Rotation paths and how fast each direction turns (degrees per step)
Each turn is a multiple of 5 degrees from 10 to 175, or 0.
Each row of a path follows its step; steps can be skipped.
Rotation 1:
step 1: [  5.3  14.4   9.3   0.6  -6.5  14.2  12.9  17.7  21.8  -2.2  20.6 -38.2
  -2.5 -23.9 -18.8  25.9   9.2  -7.7 -15.4  34.1 -16.9  -2.6   4.1   3.5
  18.2   1.6  -2.8 -13.9 -22.9 -30.7  11.3  -0.1  -1.6  -6.0  40.7  -6.6
  -0.9   8.0 -14.3   4.0  14.3 -17.0  -4.0   3.4]
step 2: [ 14.1   2.1   1.9 -26.9  12.1 -18.3  -2.3 -23.7  42.8   7.5  19.2   9.3
  12.3  18.9 -26.6  12.3  -6.0 -14.1  -4.0   8.4  23.5 -15.1 -13.5 -17.3
   7.9 -24.4  -3.5 -15.5 -23.1 -11.2  -3.8  -9.2  28.4  11.2  17.3  21.5
  -8.8  16.8  -3.3   0.3  -2.1  11.6  -4.1  19.0]
step 3: [ 47.5  21.3   1.5  12.9  -8.2   6.6  21.2  10.2  11.7 -23.1  14.2   2.0
  -4.1   4.2  22.2  20.5  -1.1  -4.0 -38.9   3.2  -0.1   4.0 -13.3 -29.8
  12.7 -10.6  14.5  18.3   0.8  16.5  -4.5  -5.4  22.7  17.5   3.4  -1.3
   1.7  25.9   1.3   0.5  -8.5  20.5  12.4 -10.7]
step 5: [  6.8 -33.1 -26.2 -36.8  -7.9   3.5 -20.0  -9.1 -11.3 -27.2  -4.2  -2.3
  -9.3  -6.9   0.9   1.8 -11.8   1.1 -35.0   2.4  -8.6  -1.2 -13.4  18.2
  19.2  -0.8   8.8   2.0  -8.0   2.5  -9.2 -18.9  32.8 -11.5   8.1  24.8
  10.2 -14.8  32.2  11.0  11.0   8.6  -7.1 -12.9]
step 6: [ -4.2  -9.8   3.4   0.0 -27.6  26.2 -14.2  23.3  19.3  -0.7  -7.2 -15.6
   9.9 -15.0 -11.8  -3.5  -9.4  15.0 -13.9  33.7 -13.0  -0.7 -19.2   9.6
  12.2   6.2   7.5  27.3  31.6  -7.7  -7.6   1.1  -2.0  24.1  47.3  23.5
  -5.4  -6.7  -7.0  -3.2  -0.2   3.7   9.9  -0.9]
step 7: [-26.4  15.0  -7.3 -44.5  -3.4   4.9   5.9  -8.3  16.8  -2.6  14.1  -5.9
 -19.1   2.1   5.5  15.9  -3.0  15.2 -14.5  20.1  17.3 -12.8  13.9  -5.1
  23.5  24.5 -11.7  -8.2 -16.1 -19.7   4.7   0.2   7.9   4.9  25.2  18.8
   0.6  -4.0 -43.3   7.1 -12.5   8.0  -7.7  15.8]
step 8: [ 19.1 -14.5  -9.8 -10.3 -29.9   8.5 -16.5  -3.6  37.0   8.5  14.7  -4.3
 -11.6  19.6  -9.5  19.7  -7.4 -11.0 -25.9   9.7  18.0  -1.7  -9.9 -24.4
  32.0  -2.6   8.3 -17.9  -7.5   3.0  -1.6 -21.8   7.5  26.3  -2.1 -33.1
 -10.7  13.3  -6.2  -6.4  -5.9 -20.5  -5.5 -11.3]
step 11: [  0.8   1.5 -12.1   9.5  -4.3  36.9 -17.0   1.3 -11.6 -16.9   2.5  -7.7
  31.5 -22.4  -7.4  -2.0  -4.9  -9.0 -35.3  39.5   2.5 -10.3 -17.3 -16.4
   8.9  -7.2  13.6 -14.6   3.6   1.0 -18.8 -22.8   2.2 -21.4  16.6   8.9
  32.9  -1.8  17.0  -6.9   9.8   5.0   2.9  -4.5]
step 12: [ -6.5  11.0  11.0  -8.3  14.7  10.4  11.2  11.3  20.1  -2.7  11.7 -15.9
  -1.3 -19.2 -43.1  17.6  -0.3  22.7 -17.6  15.9   5.1 -18.2  -4.2  24.6
  22.4  -5.5  -6.2  23.5  -2.5 -10.3 -15.3   0.9  36.0 -22.0  18.9  21.3
 -15.0 -23.9  -9.8  -9.5   2.4   5.8  -2.5  -8.4]
step 13: [  4.4 -16.8  -3.1 -10.3 -17.5  -3.2   5.1 -13.3  36.7  -7.1  -1.7 -25.3
 -17.9  -0.9 -13.8  30.9  -6.5  -9.8 -19.1  41.3   4.3   8.7  -0.9  -5.7
   4.8  21.8   2.7 -10.3 -11.2 -24.6  -1.2   2.0  12.6   9.3  -2.9  19.4
 -11.7  32.3   5.6   7.1  -8.0  33.7  10.6  11.6]
Directions:
[ -0.8   0.1  -8.5   1.9   9.6   3.8   4.4  -2.7  -4.6  -4.1  -5.9  -0.5
   6.1   1.3  -0.8   1.7  -9.9   3.9  -8.6  -6.5 -12.7  -0.4  -4.4  -0.8
  -0.2  -2.4   8.6  -7.8   9.8   1.4   3.8   2.1  -1.4  -2.2  -4.5   2.7
  -0.8 -10.4   1.6  -5.5  -1.6   1.2   0.3   2.0]	60
[-1.1 -0.7  3.9  1.2 -6.5  7.8  9.9  8.0 -2.0  6.6  3.1  6.7 13.0 -5.5
 -2.5 -5.1 -6.0 -2.6  0.7  2.2 -1.7 -1.2  3.1  1.9 -2.5  3.1 -7.5 -9.5
  2.4 -0.9  0.8  1.8 -2.8  6.7  1.9  4.0  3.8  6.4 -1.5 -7.7 11.2 -0.3
 -1.2  2.2]	145
[ -1.8   1.4   6.2   5.9   1.3  -3.4   3.4  10.4  -5.4   4.1   1.5  -5.3
  -8.2   4.8  -2.7   1.6 -11.4  -0.2  -0.5  -2.8  -3.1  -1.3  -7.9  -4.0
   1.3   1.8  -3.3   4.8  -8.3  -5.0  -2.9  11.6  -4.2  -6.8   0.7   6.9
   1.0  -3.3  -9.2   5.0   2.3  -2.6  -6.0   1.6]	130
[-6.4  1.8 -1.4 -1.0 11.4  0.0 -6.9  6.9  8.3  1.9  4.3 -5.8  0.4 -1.9
 -6.5 -2.8  6.6  0.1 -0.2 -7.2 -4.0  8.9  4.7 -6.7  3.3  9.5  0.6 -0.2
  6.4  1.6 -3.5 -1.6 -1.1  1.2  3.5  7.1  8.5  3.7  5.2  1.2  1.5  1.1
 -9.9 -5.2]	65
[ -1.0   5.7   8.7  -9.7   2.5   0.2   2.2  -1.0  -1.7  -1.4  -0.7   5.1
  -0.6  -7.6  10.2   9.8   2.3 -10.8  -6.7   2.2   2.4  11.6   1.2   2.7
   1.3   4.0   5.7  -2.0  -4.5   3.7   1.9   8.3   0.0  -1.6  -1.2   2.7
   8.3  -7.4   1.0   1.8   4.1  -2.5   5.1  -1.8]	170
[  0.6  -3.4  -2.1  -3.8  -4.9  -6.9   0.3   1.5  -8.5   3.4  -4.5   2.8
 -10.2   9.4   6.7  -5.6  -2.1   7.0  -5.9  -0.1  -2.7   7.0   2.8   6.4
   3.7   3.0  -2.6   1.7   4.2   5.4  -0.2   0.2   3.2  14.7   9.9   7.5
  -0.8  -1.2   3.9   1.2   0.6   1.2  -0.1   4.2]	35
[ 2.6  0.9 -8.0 -5.3  0.2  8.7  9.8  7.9 -7.8  4.7  4.1  1.3 -2.7 -4.0
  5.4  6.8  5.5  8.6 -0.5 -7.2 -0.3 -2.2  4.2  0.5 -0.4 -1.7  7.1  1.8
 -0.3 -6.7  1.5 -0.1  6.4 -4.8  1.9  0.4 -5.0  9.0  4.2  7.1  0.1 -9.9
 -1.7 -4.2]	170
